Named turns come first, each shown by rows before and after it. Which turns, in which order, take the first row of each pair that follows to the second? Write the first one first, as in the answered first pair.
W (before -> after):
 -7  -9   4  13  11  -7   4  -7   2   5  -5   4   4 -14  15  -2  -9   3 -10  12   0  -2  16 -10   0  -1  -1  -5  21  18 -15  -9  -6  12  -3 -15  ->   -3  -7   1  12   7  -2   8  -2   9   7  -2  13   4 -21  20  -4  -8  10 -14  -4  -1  -9   7  -6   6  -6  -2  -5  19   5  -6  -9   2  24  -1   3
 -1   9   3   3  -7   4   0  -8   5  -5   9  -2   2   3  10   2   9  -3  -7 -14 -11  -5  -4   9   0  -1  -1   7  -4 -16   8   0   6  -3   6  11  ->   -6  10   8   6  -3   0  -4 -14   0  -8   8 -12   0   9   5   4  10 -10  -3  -5  -8  -1   1   6  -4   5   0   9  -8  -5  -1  -1   1 -15   1  -5
  2   4  -3  -4  20  -1  -5 -11  -7   2 -14 -10  10  13  -7  15   1  -3  -9  33   1  20  15   1  -7   7   4   2   9  18 -17   6 -14 -13  -2 -25  ->   14   0 -15 -16  15   8   7   2   7  12 -13  17  15  -5   2  11  -4  16 -19  21  -7  16   7   8   1  -3   1  -1  29  -3   3  10  -9  15  10  12
P (before -> after):
-12  -8  -3  -6  12 -11   2   7  -7   7 -11  11   3  12  -9   0  -1   1  -2  26  -1  15  19  -1  -3  -6   0 -15  18   9  -7  -2 -14   9   1  -9  ->  -12  -7  -1  -3  11 -10  -1   3 -12   2  -9   4   0  15 -13   3  -2  -2   0  29  -2  16  20   1  -4  -2   0 -11  15  11  -8  -3 -16   3   4 -13
  2  -3   7   4  -8  -8  -8  -5 -21  -2   7  -3  -2   9 -12   2   8  -7  -1  -6   1  -4   0   8   3  -4   8   5 -10   3  -7   1   8  -2  -1  -7  ->    8  -7   6   1  -9  -6  -7  -2 -20  -1   9   5  -2   4 -11   2   4  -1  -3 -10  -3  -5  -1  12   4  -9   7   5  -2  -5  -1   1   8   5   5   7
  9   9 -17   3  -1  18  -5   4   2  -9   5  14  -2  -6  11   0  -3   6  -1 -28   4  -7 -10   7  11  -3   0  15   2  -6  13   0  17  26  -5  15  ->   -3  14 -18   3   4  13   1   6   8  -3   1  15   3  -1  18  -4   6   0  -2 -27  13 -10 -10  -4  13   1   1   5  -6   5   8  -1  20  25 -19  -2
M (before -> after):
-11  -1   0  -2   3  -9   5   6   7  11  -4  13   6   1   7  -5   4   4  -2   7   7   0   9  -8  -3  -1  -1 -15   6   7  -3  -2   1   6  -7  -4  ->  -11  -2   5   0   2 -10   2   7   5  12  -1  14   5   0   8  -6   3   6  -2  -1   9  -1   7  -7  -1  -4  -1 -18  -1   3  -2  -2   3   5  -8   1
 -5   2  14  14  -1  -8 -13  -8  -4   0  -6  -9   3  18  -3   0  16  -4  -5  -2  11  -1  12  -6  -4  -2   4 -14  -9  10 -13  -3  -2  -1 -10   2  ->   -6   1   6   9   0  -5  -6 -10  -1   1 -12  -9   5  18  -3   1  17  -5  -6  11   7   3  18  -8  -7   2   4 -11   6  16 -13  -3  -7   2  -5  -4
 17 -17  12   3  -5 -14 -23  13  -8  22 -18  14   9   1   5 -14   4  15  -3  -9  10  -6  25   4  -6  -4  -6 -19  -3 -18 -16 -18   8  -9  -9  12  ->    9  -7  12  12  -7 -13 -25   4 -10  12 -19  -3   7   9   4 -12  11   3   1 -12  17 -11  19   0  -6   7  -5 -13 -21 -10 -22 -20  14 -23 -17  -8
  3  -6  -1   1  -1   6  -7  -3   9  17  -3 -13   8  -5  17  -2  -2   6   0   9   4  17  11  -1   8 -15  -2  -5  -3   7   4  -5 -11  -2   8  24  ->    1  -3   4   7  -3   5 -12  -4   6  15   1 -17   5  -4  17  -2  -1   4   2  -1   8  13   6  -1  11 -15  -1  -7 -16   5   2  -6  -8  -7   3  24
K (before -> after):
  0   5  14  11  -2  -9 -23 -14  -7 -14   7 -14  -7   9 -12  10  17  -9   1   0   4  -4   9   3   0   0   9   9 -19   7  -1  -5  -4  -8  -3  -8  ->    3   5  -4   3  -2   0 -10 -18   3 -16  -3 -12  -2   8  -9  14  18  -9   0  20  -3   0  14   1  -3   6   8  20   7  12   4  -3  -9   1   5 -14
 -4  -5   3   2  -2  -7   0  13  -4 -10   1  -2  -3   7   8   4  24  -1  -9 -11  22   7 -14 -17  -8   8 -12  -7 -20   8 -14   5  -5 -13 -23 -17  ->    1  -7   5   5  -3  -5  -7   6 -13 -17   2 -11  -8  10  -1   8  18  -4  -5  -3  16  13 -10 -11 -13  12 -11   3 -16  10 -16   4 -10 -22 -14 -19
 -9  10 -23  -2   6   9   5  -3  17  11  -5  -8   5   9   8  -7  -7  13  -2  24  -2  -1  -1  -4  -3  -1   4  10   9   0 -13   9   0  19 -10 -11  ->  -14  11 -12   2   7   2   0   4  16  17   1  -3   5   8  13 -13  -4  14  -4   4   7  -7  -6  -7   2  -8   6  -4 -12  -6 -15   9   6  19 -22  -5
  4   0   2  -2   1   8  -6  -1 -13   5  -2   3   2 -13  -2   4   4   3  14  15  -9  -6  12 -16  -2   6  -4   5  15  -3  11  -5 -15   1   8   9  ->    0   3   0  -4   2   8   0   5  -5  10  -3  11   5 -17   6   0   8   6  11   9  -4 -11   8 -20   3   3  -5  -2  12  -4  13  -4 -10   8   2  10

Between the rows of a pair lie two turns.
  7 -11   6  -4   7 -15   2  16  -6  16  11  11   4   1  -8   3  -6  18  -2   4  -8   5   5   1  -3 -17   6 -16   3   2  -1  -2  -7   8  -2  14  ->    0  -7   4  -3   8 -16   8  18   2  20   9  12   8   3  -1  -1   0  15  -4   0  -2   1   1  -7  -1 -15   6 -21  -4   6  -4  -3  -1  10 -12   6 -> P W
  4   0  19  12 -16  -7 -24   7 -20  -5  12   4  -6  -5  -7  11  -7  15  17 -28  -2  -1  -9   1   1 -17  -6   9  -9  -7   2   5   3  -5   2  13  ->   -2  11 -10   7 -19   8  -4  -9  -6 -15  -5 -12   1   5  -4  19   4   0  19   6  -5   2  -6  -8  -6   6  -8  31  16  13   3   5   0  -7   6 -23 -> M K
 -7 -25  -3   2  -8  -7  13  -3  -6   8   8   6  -6  28  -5  13 -11 -24   8  31  -4  18   8   7  -9   4  25 -10   5  31  -5  -2  -9  -7  -7  -6  ->    3 -31  -6  -4 -10  -3  15   2  -5  12  12  20  -6  18  -4  12 -18 -12   4  26 -12  20   6  15  -7  -5  25 -10  18  18   6   0 -10   6   4  20 -> P P
  1   3   0   1   6  -8   4  11  11  12   1  13  -2  -9   7  -5   0   3   0  -8  10  -4  -2   2  -4 -13   1  -9  -2  -6   5  -3   3  11 -11  12  ->    1   6   9  13   1  -7 -12  -4  -4  -3   5 -11 -11   0  -5   3   0  -8   9  -7  10  -3  -2   7  -8  -4   2   6 -17   0  -4  -6   1 -10  -8  -1 -> M K
  4  11  -3  -6  -5   0   6 -11  16 -12  -4  -8   4 -19   8  -3   7   9  -3 -19   3 -25 -25   2   1  -5  -7  24  -8 -13  23   1  16  15  -2   9  ->   -2   6 -13 -14   4  -2  11 -20  13 -12 -17 -18   7  -7  -1   3   6   0   1  24  -2 -10  -3  -3 -11   5  -7  29  18  11  11   0  -3   5   4 -23 -> W M
 -2 -15 -16 -12   1   2   8   2   3   4 -10  16  10  -1  -1   8   4   3  -4  22  -1  -1  10   2  -3   7  -2  -1  31  10   2   3  -7  14   2   4  ->  -12  -8   3   0  -1  -9   0  12   3  10   1  17   8   0   9  -1  13   1  -6 -17  16 -16  -7  -4   7   0   1 -21 -12   2  -1   2  10   9 -21   8 -> K M
 -9   1  12  16   1  -9  -6  -5  -4  -1   8   0  -2  -3  -3  -1   0 -10   5  -7  12  -1 -12  -9   1   7  -7  -2 -26   8  -8  -6  12 -10   1 -10  ->   -2  -5 -12  -2   5  -1  14  -2   9   5  -5  13   8 -10   0   1  -4  -4  -1  23   1   9  -2 -10  -3   9  -9   4  17  12   1  -2   2   7  15  -9 -> M W
 -8  12  -3  -7   0  -6  18   5  13  -2 -15   5  13  -2  -1 -10   3  -5  -1  17  -2   1   7  -2   0   3   4 -13  13   2   1   0  -9   7 -10 -21  ->   -3   6  18   0   0 -16   0  14  -1   2  -1  11   5  -7  -8 -15  -4   3   0  -6  -1  -1   5   7   3 -12   5 -26  -6 -11  -1  -1  -7   4 -13   3 -> M K
 -4  -3 -16   2  17   0   5  -7  -4  -1 -19  -2   5   9  -4  -8  -4   7  -2  17 -13   2  10  -3   5  11  -6   6  32  15   8  12  13  -8  10   6  ->  -12   0   5  10  18 -14  -3   5  -5   9  -9   5   4   6   6 -18   0  11  -6 -18   0  -9  -2  -7  14   0  -4 -18  -4   7   3  10  25  -9 -10  16 -> K K
 10  -1 -20  -8  -4   7   9  -5   5  -4  -4  -1  -1   3  -5   9  -3   1   1  17  -8   8   6   1  -7   5 -11  18  27   2   5  -1  -6   6  11   2  ->   -9  10 -16  -4   0  -1  17   0  16   5  -8  -1   5   9  10   1  13  -7  -2   4  10  -1  -2 -16  -1   7  -9  -1   1  12  -2  -2   5   4 -17 -20 -> K P
-17   9   5  14 -18   5  10 -11   9  -8  -2  17  -6 -22  -2  -3  -6 -13   0 -20 -12  -5 -12  22  18 -15  -1  24  -3   1  -1  16  -2  -5  15  11  ->  -18  11   2  14 -18   8  12 -15   9 -11  -4  13  -6 -20  -4   0  -4 -16   1 -13 -12  -5 -12  21  17 -11  -2  30   0   4  -3  15  -3  -7  17   4 -> K M
 18  -6 -10 -14  -1  15 -12 -12 -13   1  -5   8   2 -10 -18   0 -16  -1  -9   4 -13 -13   7  -6 -12   6 -11  12   9   7 -13  -7  -8  -5  22  29  ->    8   4  -6  -8  -4  11  -6  -3   0   9  -1  15   6 -14  -1  -9  -3  -1 -14 -26   2 -29 -11 -15  -1   3 -10  -3 -19   0 -10  -7  10   2   2  30 -> P W
 -9  -4   1   0   7  -4   2  -2   0   4  -4  -6   4   8  -5  -1   6  -4   1  21  -5  11  12  -3  -2   6  -1  -8   8  13  -4  -3 -11 -11  -4 -14  ->    4 -10   0  -4   2   1   0   1  -3   2   1   3   2   1 -10   1  -3   6   0  17 -15  12  11   8   0  -1  -1  -3  20  -1   5  -3 -13  -2  11  10 -> P P
 17   2   4  -4   0  -7   7   7 -16   6  -3  25   0  -8  -1  -9 -15   0   8   1  20  -5 -12  -5  12 -11   1 -10  -4 -19   8   9   4   0   5  -3  ->   14   7   6   4  -4  -5   1  -4 -21  -3  -1  10  -5  -1  -4  -6 -13 -10  12  -2  22  -8 -17  -3  10  -4   1  -1 -17 -14   4   8   7 -12   4 -15 -> M P
-10  11 -12  -1   1   2  21  -5  15  -2 -11   9  11  -2  10  -2  15 -11  -2   5  10 -10  -1 -11  11   8   1  -6  -4   8   5  -1   5   8 -20 -15  ->   -8   4   8   4   4  -9   8   3   3   4   0  15   6  -5   5  -7   8  -5  -3 -15  13 -10  -1  -6  14  -6   3 -22 -23  -2   1  -2   5   5 -25   5 -> M K
  5   5   4 -11  13 -16   7  11 -16  12   9  -1  -1  -6  -2  -2  -7  24  -6  11  16  -3  -1 -12  -6   2   5 -25 -13  -1  -9  -8 -11 -14 -14  -4  ->   11   2   7 -10  11 -15   0   8 -23   8  12  -3  -4  -6  -9   0 -13  24  -4  12  12   0   2  -6  -8   0   5 -21 -10  -4  -9  -8 -15 -17  -7   3 -> W K
